In the data rows, the value 500 means zero.
Here are some points, each followed by its number:
(725 656 607 210 505 300 0 600 65 636 537 614) 0
(582 391 375 370 625 460 801 475 593 327 535 383) 1
(582 778 601 999 417 395 270 240 0 745 784 869) 2
(492 485 459 735 515 618 385 354 690 567 487 470) 3
(394 451 479 758 638 625 908 267 597 618 328 532) 4
(466 681 831 999 705 312 758 594 136 723 722 882) 5
(581 397 419 408 348 465 150 399 473 373 594 433) 6
(565 451 325 451 404 466 150 556 413 342 468 431) 7
(658 639 566 95 498 331 160 895 237 705 516 678) 8
(576 473 394 416 388 423 168 688 555 392 481 432) 9
(578 420 324 394 577 482 268 639 454 463 521 449) 10
(439 423 444 555 604 412 319 525 781 480 638 480) 11
(528 494 466 283 382 555 457 589 549 318 439 334) 12
(366 508 562 746 693 353 629 575 606 410 664 565) 13
(374 560 517 999 522 699 999 259 516 485 534 776) 14
(440 529 450 407 306 524 370 561 629 445 524 392) 15
(439 499 493 586 645 433 535 398 626 377 583 508) 16
(505 515 508 133 551 532 363 424 647 545 406 372) 17
(589 555 548 21 652 589 283 591 397 280 441 281) 18
(548 678 503 954 491 427 211 445 279 571 717 698) 19
(342 393 565 904 220 775 999 319 337 549 488 657) 20
(532 402 360 295 543 493 136 512 641 454 539 413) 21
(581 583 593 0 278 568 0 630 568 433 485 285) 22
(492 458 500 443 759 416 393 523 532 461 531 471) 23
(594 462 430 559 593 487 353 548 526 531 470 472) 24
(522 453 487 202 411 490 483 518 553 641 443 367) 25
(482 468 493 573 418 606 523 300 516 605 449 463) 26
(552 406 422 425 602 421 128 576 749 395 506 443) 27
(702 610 514 106 433 446 455 768 435 474 348 308) 28
(684 638 591 0 468 362 137 864 401 404 417 500) 29
(576 459 411 413 545 505 351 423 609 469 505 419) 30
(431 371 419 410 645 348 519 621 554 399 559 430) 31
(464 416 339 413 581 348 364 574 220 501 588 432) 32
(780 722 705 363 346 175 584 605 0 859 459 960) 33
(496 509 479 155 536 492 584 670 704 439 503 366) 34
(311 481 574 999 854 299 241 444 682 531 706 564) 35
(544 420 398 341 629 531 221 496 691 434 490 383) 36
(530 458 437 415 414 559 212 283 616 527 424 379) 37
(457 408 462 461 522 634 420 357 755 253 427 403) 38
(408 355 441 304 680 354 356 555 620 293 684 428) 39
(477 475 369 568 466 422 170 395 423 460 530 525) 40
(2 620 824 999 999 177 943 230 553 634 999 999) 41
(565 621 462 823 388 496 619 394 200 484 610 686) 42
(396 405 559 976 942 359 772 605 642 293 647 583) 43
(427 440 495 591 403 684 844 452 372 513 372 475) 44
(568 512 443 297 362 475 419 546 503 280 376 392) 45
(373 517 535 738 435 564 349 313 740 421 442 581) 46
(490 410 506 590 690 651 981 404 512 530 296 457) 47
(649 577 566 0 534 490 424 617 645 761 373 400) 48
(480 408 345 403 856 455 359 589 529 521 640 439) 49
(646 648 447 999 360 478 157 334 203 360 619 722) 50
(499 536 487 187 704 502 545 387 580 469 296 351) 51
(445 529 540 196 471 592 347 340 618 539 299 276) 52
(498 516 455 297 508 603 172 689 506 564 489 315) 53
(548 445 373 515 519 530 410 412 626 587 573 501) 54
(507 532 491 128 427 486 253 577 490 347 645 358) 55
(416 568 476 638 524 552 889 400 635 416 486 510) 56
(551 538 398 449 768 514 513 534 510 339 532 448) 57
(649 499 496 82 599 486 560 674 418 322 454 392) 58
(356 480 560 900 761 323 0 554 726 501 680 648) 59
(656 577 530 25 465 550 53 668 444 437 393 288) 60
(490 593 634 526 559 372 588 640 210 449 534 732) 61
(557 509 447 572 279 560 565 625 512 547 385 464) 62
(626 604 583 133 488 322 38 835 474 430 522 539) 63
(587 535 549 243 376 516 388 573 417 608 462 453) 64
(204 65 536 290 0 976 999 43 311 799 76 713) 65
(586 524 435 303 307 449 281 543 485 329 404 425) 66
(508 423 542 217 616 535 395 512 718 647 438 309) 67
(507 516 520 784 535 570 233 732 446 447 559 535) 68
(576 588 572 353 544 382 274 589 256 726 540 525) 69
(337 444 549 982 672 517 999 232 554 647 524 617) 70
(359 507 489 949 357 632 588 407 570 415 508 584) 71
(593 417 458 235 201 553 464 577 530 498 443 306) 72
(514 466 526 443 490 564 445 562 700 270 464 426) 73
(470 506 486 654 529 663 769 442 444 492 478 475) 74
(575 678 704 587 544 318 994 518 0 679 601 976) 75
(360 405 571 999 448 670 999 353 245 796 465 836) 76
(309 339 560 28 233 999 999 0 451 732 0 322) 77
(568 427 346 364 505 505 125 571 803 628 599 388) 78
(443 430 550 580 377 585 546 407 569 347 483 448) 79
(449 477 470 529 436 632 555 577 566 687 340 408) 80
(626 509 532 208 539 414 204 646 458 552 440 415) 81
(414 503 531 757 608 421 663 539 566 430 598 548) 82
(606 425 412 518 457 482 401 556 684 431 410 441) 83
(536 556 368 449 520 451 203 595 441 670 605 498) 84
(550 473 515 376 455 515 667 525 418 526 460 485) 85
(458 566 556 71 546 627 272 470 532 483 381 261) 86
(442 469 543 845 411 609 878 294 465 614 514 669) 87
(715 587 587 47 506 466 308 640 387 366 391 557) 88
(417 489 578 15 430 746 680 332 481 578 413 211) 89
(518 505 454 571 560 491 267 408 356 451 556 520) 90
(462 454 455 184 656 541 533 515 701 315 498 368) 91
(571 601 479 950 241 517 455 380 379 517 533 702) 92
(568 597 467 843 295 447 284 319 448 424 660 568) 93
(577 463 494 248 371 594 381 395 525 265 368 352) 94
(515 490 470 364 565 522 68 591 384 630 581 387) 95
(512 438 511 730 743 607 999 336 527 562 525 572) 96
(509 405 326 386 746 476 517 550 555 471 432 403) 97
(501 497 418 528 563 413 374 590 592 455 644 455) 98
(465 522 536 193 580 635 640 436 712 415 400 215) 99
(583 499 407 298 525 465 306 515 639 565 544 436) 100
(557 466 504 157 552 468 234 514 454 563 499 385) 101
(461 644 511 882 358 580 343 347 389 730 699 714) 102
(510 645 532 737 433 516 316 365 441 708 606 674) 103
(444 431 478 184 440 586 158 269 604 455 211 289) 104
(494 523 480 216 462 551 333 644 596 594 413 414) 105
(578 378 347 464 522 409 634 373 672 454 562 411) 106
(507 412 439 384 564 430 374 539 718 398 519 381) 107
(480 447 539 140 504 586 556 461 479 381 397 375) 108
(552 461 461 503 758 491 425 626 506 264 620 378) 109
(557 548 562 237 403 509 366 550 471 569 547 523) 110
(759 704 560 166 406 326 329 777 290 514 325 593) 111
(588 446 465 226 302 513 132 377 584 311 421 314) 112
(456 545 472 872 502 525 303 391 404 503 590 613) 113
(558 564 547 328 682 464 555 561 451 310 341 491) 114
(589 675 513 967 350 397 546 362 114 424 467 787) 115
(505 363 433 469 502 436 167 558 655 332 477 452) 116
(499 448 434 377 423 610 351 254 633 494 371 435) 117
(567 616 509 999 268 493 0 256 290 434 667 746) 118
(481 526 447 469 582 652 533 443 568 532 440 448) 119
(439 317 521 311 249 771 999 370 428 456 462 384) 120
(483 504 525 49 459 635 491 469 484 494 214 232) 121
(624 803 830 670 447 91 999 678 0 938 587 999) 122
(562 500 523 317 496 497 249 686 821 149 497 354) 123
(514 352 414 563 531 470 793 528 661 367 397 553) 124
(257 17 522 123 0 999 999 153 280 744 0 668) 125
(447 476 420 492 591 395 434 594 657 415 642 420) 126
(489 554 473 999 335 537 832 419 406 500 708 712) 127
(571 502 523 844 402 462 556 285 292 378 476 580) 128
(399 437 429 708 637 507 347 542 558 334 470 496) 129
(558 428 355 530 500 512 327 407 636 639 593 548) 130
(435 435 595 999 375 614 999 256 109 613 391 825) 131
(558 466 344 552 471 484 675 620 704 463 449 446) 132
(535 722 566 999 271 421 552 424 134 488 726 751) 133
(584 560 431 694 173 502 156 520 155 293 524 654) 134
(506 454 472 434 549 565 273 364 633 476 445 418) 135
(613 626 549 317 485 373 195 769 263 665 539 677) 136
(483 470 477 640 355 597 639 497 750 504 484 467) 137
(538 418 426 295 625 469 364 501 635 277 530 403) 138
(392 425 519 972 518 660 790 303 426 429 492 670) 139
(484 473 437 238 620 412 111 560 589 475 470 391) 140
(554 671 626 174 654 520 220 786 710 548 435 353) 141
(653 607 534 280 404 463 288 798 559 546 470 507) 142
(588 515 520 368 703 488 449 465 619 459 480 402) 143
(578 488 449 462 567 643 468 474 582 324 519 361) 144
(587 534 454 125 523 438 328 459 694 438 573 373) 145
(558 506 546 125 469 502 386 527 491 444 490 384) 146
(453 464 532 471 656 448 421 327 586 271 413 494) 147
(478 478 368 469 803 388 101 410 551 494 617 445) 148
(500 546 461 89 441 495 155 399 702 421 343 287) 149
(505 454 325 432 546 409 358 607 682 476 488 411) 150
(732 631 637 237 172 295 514 657 171 785 483 745) 151
(375 340 395 738 998 422 505 631 503 249 621 461) 152
(629 515 462 422 505 493 347 608 492 386 518 348) 153
(583 529 523 141 426 441 288 474 592 624 345 377) 154
(503 529 478 325 720 383 711 627 544 451 587 482) 155
(464 503 457 238 740 415 278 519 421 308 507 354) 156
(649 581 523 141 423 443 383 723 441 459 386 353) 157
(372 405 550 0 110 792 618 407 624 596 225 243) 158
(137 554 660 999 999 287 999 367 480 406 778 803) 159
(473 510 447 407 407 470 431 470 750 540 416 355) 160
(414 388 525 710 504 733 906 250 345 633 375 574) 161
(636 663 579 332 424 384 157 812 515 530 566 519) 162
(425 449 390 573 351 498 508 616 416 500 513 512) 163
(605 608 543 69 526 435 277 521 469 474 400 420) 164
(494 463 472 231 453 581 375 388 520 423 431 380) 165
(423 429 512 617 510 431 627 491 567 394 659 524) 166
(306 259 517 216 92 944 999 132 363 768 114 430) 167
(600 592 555 135 677 414 376 718 443 241 320 461) 168
(559 492 485 384 404 606 443 610 845 146 512 340) 169
(606 596 505 56 435 507 0 761 337 325 328 385) 170
(540 519 522 182 495 443 225 559 375 559 570 362) 171
(637 746 594 999 138 464 676 223 111 692 792 932) 172
(284 0 517 0 41 999 999 187 288 919 0 756) 173
(605 584 547 117 402 582 94 641 576 590 294 287) 174
(466 462 451 352 370 526 713 749 673 255 514 369) 175
(648 568 468 133 625 491 405 459 450 513 412 403) 176
(599 663 470 999 261 491 497 392 443 380 661 685) 177
(407 443 514 599 598 398 429 639 734 571 524 444) 178
(540 550 425 616 412 492 194 577 447 588 363 532) 179
(518 686 528 999 456 409 66 406 179 443 713 811) 180
(546 500 461 306 401 570 416 366 563 513 429 453) 181
(538 508 500 493 486 634 811 631 310 665 488 419) 182
(469 399 475 165 806 446 201 372 587 602 724 395) 183
(629 642 652 220 485 233 619 717 90 676 508 790) 184
(462 417 461 473 824 440 324 445 562 382 516 413) 185
(588 537 495 141 473 567 227 608 615 465 331 357) 186
(728 588 609 142 497 345 617 604 366 484 445 567) 187
(526 467 493 234 493 516 392 541 493 380 395 278) 188
(497 469 510 860 666 547 707 378 406 298 603 670) 189
(486 553 487 416 514 685 535 481 550 598 423 454) 190
(494 400 520 688 423 634 999 160 644 412 384 564) 191
(520 494 461 105 670 497 195 447 598 522 418 410) 192
(525 533 437 733 324 485 310 536 234 273 565 629) 193
(527 540 427 625 469 538 0 622 399 365 588 507) 194
(517 463 455 431 449 528 281 619 680 579 622 310) 195
(618 489 510 89 365 540 109 592 548 465 543 390) 196
(503 464 513 159 576 515 402 436 442 415 458 429) 197
(360 426 517 999 979 388 835 710 685 283 851 598) 198
(294 469 543 999 849 381 422 439 649 587 691 589) 199
(542 535 517 515 354 578 138 465 508 557 528 444) 200
(609 576 407 733 507 488 413 488 165 384 662 606) 201
(516 378 411 477 321 537 571 488 614 459 481 368) 202
(569 579 630 299 635 403 592 647 567 521 603 571) 203
(564 559 530 300 366 628 227 603 580 510 306 323) 204
(455 420 528 182 302 703 933 405 347 743 179 493) 205
(587 479 563 224 474 442 262 624 404 695 425 450) 206
(674 669 540 107 613 495 136 657 530 866 374 452) 207
(565 547 461 264 282 478 265 579 482 275 339 403) 208
(472 375 452 560 713 459 641 595 696 552 544 450) 209
(363 457 591 10 213 945 999 105 535 394 135 223) 210
(535 406 336 529 199 341 212 695 575 176 648 409) 211
(531 469 542 131 476 521 163 618 482 533 361 306) 212
(514 528 527 32 376 604 0 714 471 198 395 262) 213
(498 536 508 441 370 370 461 599 503 430 604 580) 214
(516 404 321 387 609 478 484 645 444 476 476 422) 215
(202 597 750 999 801 354 858 403 444 608 634 811) 216
(402 499 456 608 477 613 600 491 439 488 515 493) 217
(534 508 517 326 458 437 163 452 686 544 415 484) 218
(507 468 505 396 506 565 799 577 581 461 443 411) 219
(542 469 469 597 456 431 204 480 389 457 482 514) 220
(613 552 532 247 590 428 276 695 554 478 470 394) 221
(492 439 446 326 607 362 483 656 571 369 497 423) 222
(394 517 609 822 614 355 540 519 487 455 774 572) 223
(566 525 588 140 511 600 275 489 512 604 265 385) 224
(499 529 480 364 421 593 295 633 513 312 301 313) 225
(252 225 571 0 37 950 999 0 640 731 80 367) 226
(656 547 504 28 534 567 131 675 429 394 399 276) 227
(392 313 364 606 369 425 425 669 663 284 746 446) 228
(479 467 485 801 482 479 444 253 421 473 519 689) 229
(498 430 450 545 591 558 819 565 459 404 380 488) 230
(390 506 442 508 402 456 0 365 450 325 390 461) 231
(467 471 466 525 348 563 620 452 528 304 477 431) 232
(481 474 405 583 331 528 335 608 483 412 538 457) 233
(229 0 538 0 0 999 999 92 130 999 0 873) 234
(434 388 357 719 743 496 301 478 662 395 684 491) 235
(603 587 566 246 334 585 244 584 520 495 345 401) 236
(458 523 507 182 510 763 468 492 596 248 337 226) 237
(489 560 560 567 316 329 393 369 476 689 545 548) 238
(324 441 494 986 946 307 557 576 513 425 690 569) 239
(503 531 501 257 367 430 395 484 402 581 436 480) 240
(238 571 663 999 999 319 999 447 389 469 727 773) 241
(481 423 480 242 468 528 0 567 688 629 517 284) 242
(500 489 520 429 661 461 804 705 467 467 566 463) 243
(547 448 404 393 713 481 601 674 486 280 409 385) 244
(418 210 602 88 237 987 999 106 307 855 62 392) 245
(632 691 644 231 658 339 181 756 174 461 536 715) 246
(450 450 335 317 502 522 237 605 765 245 521 360) 247
(408 410 436 478 183 688 959 414 558 380 367 506) 248
(503 500 437 412 541 566 677 501 613 399 507 350) 249
(652 575 555 468 535 305 479 617 245 581 422 574) 250
(433 447 520 999 309 601 999 234 280 635 402 840) 251
Which three points above are nearest to each new point? Their numbers follow each, nearest first.
(502 487 502 613 354 665 999 387 508 550 359 532) -> 44 248 191
(176 603 693 999 717 264 698 486 417 465 833 826) -> 216 241 159
(480 445 488 628 561 608 337 831 600 491 521 439) -> 68 178 24
(530 528 504 106 385 514 813 663 606 182 439 425) -> 175 34 58
(530 756 537 999 422 440 44 378 70 505 693 814) -> 180 50 19
(605 495 407 399 520 431 282 491 693 574 556 480) -> 100 30 130
(477 453 493 622 332 595 376 254 485 620 487 481) -> 26 3 238
(426 488 526 960 635 516 743 282 285 536 434 659) -> 139 189 87
(544 593 511 76 403 526 711 577 726 479 325 370) -> 34 99 108
(424 441 453 470 720 433 723 554 733 469 603 484) -> 209 155 16
(471 489 458 543 433 615 577 513 497 624 338 428) -> 80 190 62
(546 494 568 262 707 365 296 462 382 630 659 610) -> 69 101 23
(441 392 473 804 707 621 834 305 616 677 426 553) -> 4 96 70
(592 527 537 693 449 454 499 386 349 404 459 534) -> 128 229 90
(621 558 489 70 638 459 355 443 685 407 517 363) -> 145 17 192
(542 469 433 415 401 563 232 265 554 499 448 377) -> 37 117 135
(606 593 549 130 713 418 477 669 465 226 319 468) -> 168 114 58
(555 444 298 358 434 510 136 580 191 420 619 474) -> 7 32 10
(614 625 644 212 167 383 631 771 330 820 537 670) -> 151 184 64
(495 501 495 105 539 557 366 340 717 551 356 331) -> 17 52 67
(14 688 819 999 999 233 631 437 490 497 999 999) -> 41 159 216
(530 460 528 102 528 471 0 635 433 586 402 334) -> 212 60 81
(520 394 413 286 555 453 186 525 548 353 658 377) -> 21 138 36
(323 486 544 543 596 363 423 697 728 315 654 518) -> 126 11 178
(631 388 357 455 589 382 125 637 633 460 440 422) -> 27 116 9
(678 689 671 271 401 275 783 873 0 765 366 741) -> 184 33 151
(462 313 567 110 128 837 999 405 511 664 240 497) -> 205 120 167
(446 420 436 381 688 506 454 647 548 583 681 456) -> 49 23 126
(632 568 562 170 363 533 222 571 521 475 322 351) -> 236 186 204
(537 501 473 466 113 516 452 625 744 467 430 397) -> 15 202 62
(581 534 583 78 517 490 673 628 444 443 398 417) -> 58 108 187
(587 412 501 498 447 555 360 478 730 470 466 345) -> 83 30 160
(390 384 439 548 760 696 999 398 443 580 420 525) -> 47 96 4
(559 533 551 93 606 647 415 465 641 595 335 301) -> 17 224 86
(619 570 529 184 539 375 266 598 623 373 447 400) -> 221 164 145
(564 544 413 498 457 466 215 562 607 492 671 494) -> 98 84 195
(305 500 586 999 836 380 478 533 574 551 818 673) -> 199 239 35
(531 488 508 190 52 525 632 490 364 538 446 409) -> 72 240 64
(656 630 590 449 292 272 492 839 303 786 404 759) -> 151 250 184
(619 398 394 373 602 418 44 622 737 356 466 429) -> 27 116 21
(772 626 675 56 488 294 772 660 343 504 417 620) -> 187 184 58
(519 599 503 816 440 458 258 406 380 535 527 624) -> 113 103 93
(595 751 804 703 572 244 999 525 0 735 609 999) -> 75 122 5
(364 547 544 999 527 479 524 543 503 415 705 608) -> 223 82 71
(493 535 539 249 439 490 281 633 541 598 454 469) -> 105 110 64
(392 438 458 864 889 398 409 437 724 665 701 509) -> 199 35 235
(424 492 489 352 463 574 57 440 380 397 474 389) -> 231 7 6
(459 547 483 116 377 505 245 549 464 315 663 353) -> 55 146 196
(506 463 513 433 557 620 999 233 434 515 361 461) -> 47 44 161
(563 453 474 0 375 453 588 629 685 311 428 315) -> 34 12 108
(636 748 537 846 273 535 79 343 16 821 733 758) -> 2 19 180
(410 466 517 661 392 498 513 454 566 450 524 457) -> 79 217 166
(467 351 330 605 741 470 146 583 668 440 694 434) -> 235 11 148
(526 465 344 387 356 461 155 564 376 465 346 384) -> 7 66 9
(610 463 370 360 523 494 340 555 841 356 631 451) -> 107 247 138
(583 485 492 230 355 527 442 581 579 569 451 364) -> 25 72 105
(530 543 451 762 520 498 291 506 386 462 605 604) -> 113 90 220
(412 352 482 437 459 782 741 416 404 494 336 476) -> 44 74 230
(536 515 494 69 332 461 340 566 634 312 631 279) -> 55 145 146
(488 424 410 361 538 439 162 731 566 600 471 379) -> 53 140 10
(366 440 561 999 404 682 999 395 371 798 494 885) -> 76 251 131
(650 642 631 389 432 263 649 673 50 664 458 835) -> 184 33 151
(409 509 471 628 562 643 519 553 497 454 530 495) -> 217 119 74
(557 589 566 317 522 376 310 570 222 730 542 524) -> 69 206 136
(514 400 407 510 478 565 501 486 697 661 549 461) -> 54 130 119
(522 401 485 377 553 526 329 471 494 495 498 347) -> 30 135 165
(517 781 631 999 284 452 828 296 140 578 691 999) -> 172 133 115
(490 470 479 559 414 603 475 423 613 298 492 503) -> 79 232 73
(514 501 476 563 335 504 569 584 670 537 548 524) -> 137 62 132
(514 477 516 360 332 557 703 349 522 331 579 358) -> 232 249 202
(550 575 564 352 551 362 341 646 214 677 560 527) -> 69 136 250
(541 390 371 518 581 408 693 444 648 424 551 431) -> 106 1 249
(602 557 484 756 451 545 635 336 233 693 637 550) -> 42 128 103
(534 793 564 999 360 431 0 334 9 519 731 896) -> 180 2 118
(422 394 544 707 653 690 999 326 502 545 492 538) -> 96 4 47
(401 373 559 250 164 771 999 285 241 738 188 559) -> 205 167 245
(454 792 617 999 241 442 739 310 0 624 757 999) -> 172 133 115
(576 509 513 13 481 616 373 644 740 443 272 286) -> 186 17 86
(444 356 318 696 778 471 177 565 716 366 739 451) -> 235 11 148
(608 456 448 591 605 484 270 587 578 579 471 497) -> 24 98 130
(369 380 495 659 815 413 402 450 642 448 673 448) -> 235 185 16
(561 454 453 570 493 446 449 554 602 409 478 487) -> 83 24 98
(643 585 503 56 517 588 87 804 661 617 372 285) -> 174 141 186
(492 479 415 395 423 451 403 478 716 526 481 376) -> 160 107 30
(617 506 404 651 246 497 746 701 544 482 527 477) -> 62 132 163
(578 542 526 208 348 592 46 563 564 583 367 300) -> 174 204 212
(486 414 447 236 685 451 135 434 601 569 670 398) -> 183 21 140
(443 433 378 312 380 494 352 564 656 451 593 382) -> 15 195 107
(437 497 371 531 601 630 233 395 598 554 324 425) -> 135 37 117
(432 503 476 985 679 373 62 519 585 447 737 602) -> 59 35 235
(506 414 407 351 509 438 287 551 827 455 607 426) -> 107 150 27
(464 562 452 558 623 585 299 476 491 319 422 450) -> 129 90 144
(526 529 482 174 478 568 243 481 574 412 253 312) -> 186 149 86
(537 650 496 828 326 482 650 621 263 429 516 637) -> 42 92 115
(467 339 359 332 554 348 357 717 543 429 451 402) -> 222 150 215
(528 871 954 999 269 156 758 657 0 999 683 999) -> 122 5 75
(503 451 387 368 585 513 429 584 801 444 482 367) -> 107 150 36
(818 772 739 463 417 164 783 533 0 796 506 999) -> 33 122 75
(467 427 470 584 539 574 537 354 385 533 301 380) -> 26 119 217
(557 448 461 264 375 520 529 577 592 589 502 363) -> 25 72 105
(483 572 545 321 579 365 457 617 559 704 616 498) -> 203 110 100
(541 524 502 246 469 526 482 435 641 680 432 351) -> 25 17 67
(293 680 747 999 800 269 638 404 498 501 796 857) -> 216 241 159
(491 404 354 370 773 452 369 554 525 506 592 436) -> 49 23 97
(309 451 496 900 872 394 563 580 428 529 661 529) -> 239 199 13
(519 488 450 756 485 624 285 387 712 624 457 455) -> 3 46 130
(537 508 555 323 647 462 982 750 420 524 582 444) -> 243 155 219
(451 437 518 654 379 575 611 248 502 619 505 476) -> 26 217 79
(527 467 499 197 445 486 46 596 596 604 510 335) -> 242 196 212
(439 464 461 447 349 749 758 510 384 384 401 399) -> 44 232 74
(351 596 609 999 785 460 699 318 453 680 714 855) -> 216 199 241
(349 470 528 611 505 428 528 601 680 323 649 529) -> 166 126 16
(447 486 470 512 456 616 457 543 581 588 352 399) -> 80 190 119
(515 728 579 989 246 385 374 444 61 521 664 768) -> 133 115 19
(594 635 636 314 542 344 272 614 85 819 543 565) -> 69 136 0
(463 536 457 585 592 540 375 497 521 359 453 486) -> 129 24 90
(457 554 517 699 385 505 633 546 666 592 479 616) -> 137 62 82
(650 784 811 660 452 180 940 677 0 972 498 999) -> 122 75 33
(459 436 338 466 492 383 220 349 452 447 517 465) -> 40 90 220
(292 326 516 352 339 960 999 206 466 669 157 436) -> 167 245 205
(495 496 405 411 804 420 147 412 488 455 562 434) -> 148 185 23
(595 671 652 187 640 386 151 720 227 535 536 682) -> 246 136 8
(420 517 471 586 496 634 443 514 494 499 539 474) -> 217 119 163
(603 495 435 422 510 490 463 643 477 401 501 362) -> 153 215 222
(419 474 567 999 426 615 999 350 230 757 519 835) -> 76 251 131
(471 490 369 433 820 501 458 565 539 501 465 368) -> 97 23 57
(827 693 677 259 370 159 519 587 0 872 402 922) -> 33 151 184
(635 585 508 41 521 596 89 708 611 620 355 283) -> 174 60 186
(573 573 447 196 573 482 366 432 592 376 546 305) -> 145 146 138
(557 441 458 689 418 441 114 476 343 443 485 532) -> 220 40 90
(287 492 544 999 837 392 846 561 453 301 692 638) -> 43 239 198
(400 312 323 660 536 446 161 525 823 519 638 471) -> 11 235 27
(622 535 463 107 488 545 268 729 668 341 381 360) -> 186 221 227
(504 493 433 710 247 623 695 556 512 492 406 465) -> 62 137 217
(487 463 368 320 202 410 308 527 675 485 688 389) -> 15 195 100
(523 375 518 445 309 664 952 476 383 334 604 375) -> 120 248 44
(631 562 525 143 415 382 454 676 382 478 503 482) -> 157 187 64
(603 591 474 175 582 490 434 488 463 505 446 446) -> 176 197 146
(185 503 581 961 883 344 548 412 860 479 828 647) -> 199 35 239
(547 640 720 468 598 421 382 469 267 707 642 702) -> 69 250 61
(537 590 555 392 462 493 364 654 298 632 532 545) -> 69 64 110
(554 557 420 444 755 508 656 542 509 327 512 459) -> 57 244 155
(330 355 495 256 338 753 941 330 562 669 197 377) -> 205 120 167
(525 367 462 223 476 448 522 568 556 535 479 381) -> 25 146 34
(497 565 506 350 714 350 782 600 556 476 628 508) -> 155 243 203
(593 584 550 119 353 641 0 653 624 628 290 253) -> 174 22 204
(477 552 504 372 363 537 614 523 549 539 520 416) -> 85 190 202
(402 409 510 128 351 761 991 325 503 663 169 378) -> 205 120 167
(420 419 546 857 665 445 176 259 665 329 696 530) -> 235 35 59
(373 407 537 999 603 701 840 237 347 392 461 719) -> 139 14 189
(467 752 584 999 203 393 528 327 15 463 769 853) -> 133 172 115
(526 495 442 334 403 592 446 385 510 312 366 332) -> 94 165 45
(276 693 747 999 824 281 675 390 498 486 771 814) -> 216 241 159
(536 432 465 710 167 528 429 266 532 378 433 517) -> 79 93 26
(422 477 471 640 582 666 797 333 454 531 520 472) -> 74 44 217
(611 462 510 213 489 397 481 494 533 548 393 362) -> 25 146 176
(521 486 559 236 492 475 709 496 467 722 528 491) -> 85 25 203
(268 484 553 999 991 312 163 420 730 501 732 563) -> 35 199 59
(535 789 587 999 538 404 453 219 113 659 790 886) -> 2 133 19
(389 533 492 787 341 588 696 513 819 566 505 619) -> 137 71 56
(574 476 412 355 500 484 381 570 521 618 681 413) -> 100 195 84
(568 461 441 124 392 467 601 619 694 362 429 347) -> 34 12 91
(484 437 439 493 502 606 354 393 740 295 503 425) -> 38 73 135
(458 442 361 483 355 446 455 672 351 545 524 501) -> 163 233 214
(592 523 575 161 446 490 638 649 616 526 406 377) -> 34 25 146
(473 457 431 267 442 483 627 857 636 258 564 348) -> 175 34 222
(697 813 911 786 576 150 751 429 0 931 614 999) -> 122 75 5
(458 483 524 636 375 552 625 322 693 350 471 463) -> 79 137 232
(533 470 488 150 346 515 528 488 497 641 390 350) -> 25 64 240
(555 389 446 348 519 528 289 435 500 465 535 351) -> 30 135 165
(456 470 488 605 385 517 999 512 504 357 591 502) -> 56 230 74
(550 483 490 361 415 596 457 614 796 227 463 349) -> 169 73 123
(648 542 447 87 614 500 390 457 461 512 399 393) -> 176 164 197
(608 492 532 211 482 495 501 562 377 595 456 470) -> 64 240 110
(381 524 504 999 453 650 743 371 513 503 488 770) -> 139 71 87
(658 602 531 53 624 451 705 614 673 533 333 334) -> 34 51 48
(651 574 482 0 683 499 431 497 524 539 353 371) -> 176 164 17
(463 482 453 397 480 530 439 578 709 458 404 351) -> 160 107 83
(473 431 468 210 462 633 621 604 459 303 343 349) -> 108 12 188
(471 489 463 382 643 382 103 522 562 494 514 430) -> 140 21 148
(386 469 438 583 477 428 0 438 475 344 451 476) -> 231 40 220
(473 443 576 0 202 913 918 294 555 468 143 274) -> 210 158 89
(399 467 563 72 315 867 960 243 875 410 278 199) -> 210 158 89
(676 466 392 541 361 542 193 443 583 366 550 477) -> 6 7 200
(530 516 502 288 760 519 315 484 360 322 397 402) -> 156 197 114
(286 455 482 895 817 425 447 545 526 619 645 528) -> 199 239 35
(328 361 565 564 404 753 999 94 397 551 351 615) -> 161 191 44
(531 526 457 622 369 531 486 388 575 440 524 471) -> 79 26 232
(519 457 490 413 397 593 480 395 717 597 448 342) -> 160 181 202
(427 426 404 406 546 370 315 462 754 300 582 446) -> 107 138 11
(484 464 483 414 467 565 291 686 687 584 616 289) -> 195 53 15
(524 613 564 57 571 650 276 488 661 444 315 324) -> 86 186 17
(375 384 516 790 439 744 906 252 356 622 363 599) -> 161 87 20
(475 474 460 852 455 569 143 608 542 482 516 542) -> 68 113 194
(540 375 338 391 669 532 197 480 702 374 552 398) -> 36 21 27
(528 521 453 496 442 574 0 571 506 352 535 427) -> 194 7 200
(527 542 445 495 606 538 350 653 679 485 449 332) -> 150 107 24
